Read these off the array that follows.
1) Which number is the third largest entry?
2) Which number is the first entry, reading row by row?
3) Which number is the first entry in the row that holds the largest entry?
4) Which number is the third entry on the main diagonal?
5) Which number is the entry just right of the smallest entry?
[[140 130 128 141]
 [134 139 134 125]
 [154 125 105 157]]
1) 141
2) 140
3) 154
4) 105
5) 157

Read these off the row that follows.
1) Which number is the entry just left of 104?
2) Which number is the second smallest entry?
3) Which number is the second entry from the right?
4) Which number is the last entry?
5) Which number is the third entry from the left?
[129, 104, 120, 143, 100, 137, 110, 124, 121, 114]
1) 129
2) 104
3) 121
4) 114
5) 120

arr = [[130, 123, 133, 122, 117, 120, 136, 127, 136, 124], [129, 120, 129, 129, 124, 126, 117, 122, 121, 128], [127, 128, 125, 135, 116, 123, 121, 116, 130, 113], [127, 137, 142, 133, 127, 120, 136, 119, 150, 134]]
The entry just left of the smallest entry? 130
The entry just right of 150? 134
The maximum: 150

Read these off the grid that follows.
1) Report the top entry of the column that holds the smallest entry.
2) Report the 2nd entry on the diagonal from the top-right corner.
3) Report the largest entry in the last row.
4) Report the entry directly below the smallest entry.
5) Report the entry in the top-right corner.
6) Report the entry directly below 138.
7) Report the entry in the top-left corner.
8) Report the third entry on the main diagonal.
[[128 128 104 128 127 128 129 125]
 [127 127 135 128 127 115 129 140]
 [126 128 130 128 127 141 129 115]
 [128 129 120 127 127 141 129 115]
 [125 128 124 128 126 141 130 114]
 [127 128 143 128 127 120 129 134]
 [128 127 105 128 129 126 128 130]
 [129 129 109 127 127 125 128 126]
 [128 128 120 127 126 117 128 138]
 [129 128 122 128 128 116 128 139]
 [128 129 149 127 126 123 129 129]]
1) 104
2) 129
3) 149
4) 135
5) 125
6) 139
7) 128
8) 130

Read these off the matrix that follows. Rows and columns are numbered from 0.
1) Read off the entry at row 0, column 0.
2) Read off the entry at row 0, column 2.
3) Read off the bottom-left entry.
4) Read off the entry in row 2 and column 0.
5) Read off the entry in row 1 and column 0.
137,104,118,130,128,131,127,117,121,133,128,128,129,141
120,112,126,129,129,142,123,136,123,130,119,128,126,125
126,104,128,131,131,132,132,124,124,124,118,128,128,118
132,156,125,126,125,128,126,128,134,132,136,128,136,127
1) 137
2) 118
3) 132
4) 126
5) 120

[138 124 150 123 137 137 138 128 137 130 123 119]
The last entry: 119
The third entry from the left: 150
The second entry from the left is 124
The entry just right of 130? 123

Read these off the array that follows.
1) Give the 2nd largest entry.
2) Give the entry just right of the largest entry.
3) Give the entry just left of 150.
array([[128, 128, 143, 124, 115, 118, 130, 131, 127, 135, 124, 134, 130,
        130, 120, 138],
       [126, 126, 153, 117, 117, 115, 140, 123, 126, 126, 111, 139, 129,
        131, 130, 144],
       [127, 127, 151, 119, 115, 115, 136, 126, 126, 131, 116, 138, 129,
        130, 125, 142],
       [127, 127, 150, 119, 115, 116, 136, 127, 126, 131, 116, 138, 130,
        130, 125, 142],
       [128, 128, 143, 124, 116, 119, 130, 131, 127, 135, 124, 134, 130,
        130, 121, 138],
       [123, 133, 123, 127, 135, 136, 131, 121, 125, 127, 126, 126, 125,
        127, 130, 129],
       [128, 128, 128, 128, 129, 129, 128, 128, 128, 128, 128, 128, 128,
        128, 128, 128],
       [128, 128, 145, 123, 114, 118, 130, 131, 127, 136, 124, 135, 130,
        131, 120, 139],
       [130, 128, 147, 123, 111, 118, 132, 132, 129, 136, 122, 136, 130,
        130, 119, 143],
       [134, 127, 146, 124, 110, 120, 133, 134, 132, 136, 119, 137, 130,
        130, 121, 146],
       [133, 127, 146, 124, 111, 119, 132, 133, 130, 136, 120, 137, 130,
        130, 120, 145],
       [128, 128, 136, 126, 122, 123, 129, 129, 127, 132, 126, 131, 129,
        129, 124, 133],
       [128, 128, 147, 123, 113, 117, 131, 131, 126, 136, 123, 136, 130,
        131, 119, 140]])
1) 151
2) 117
3) 127
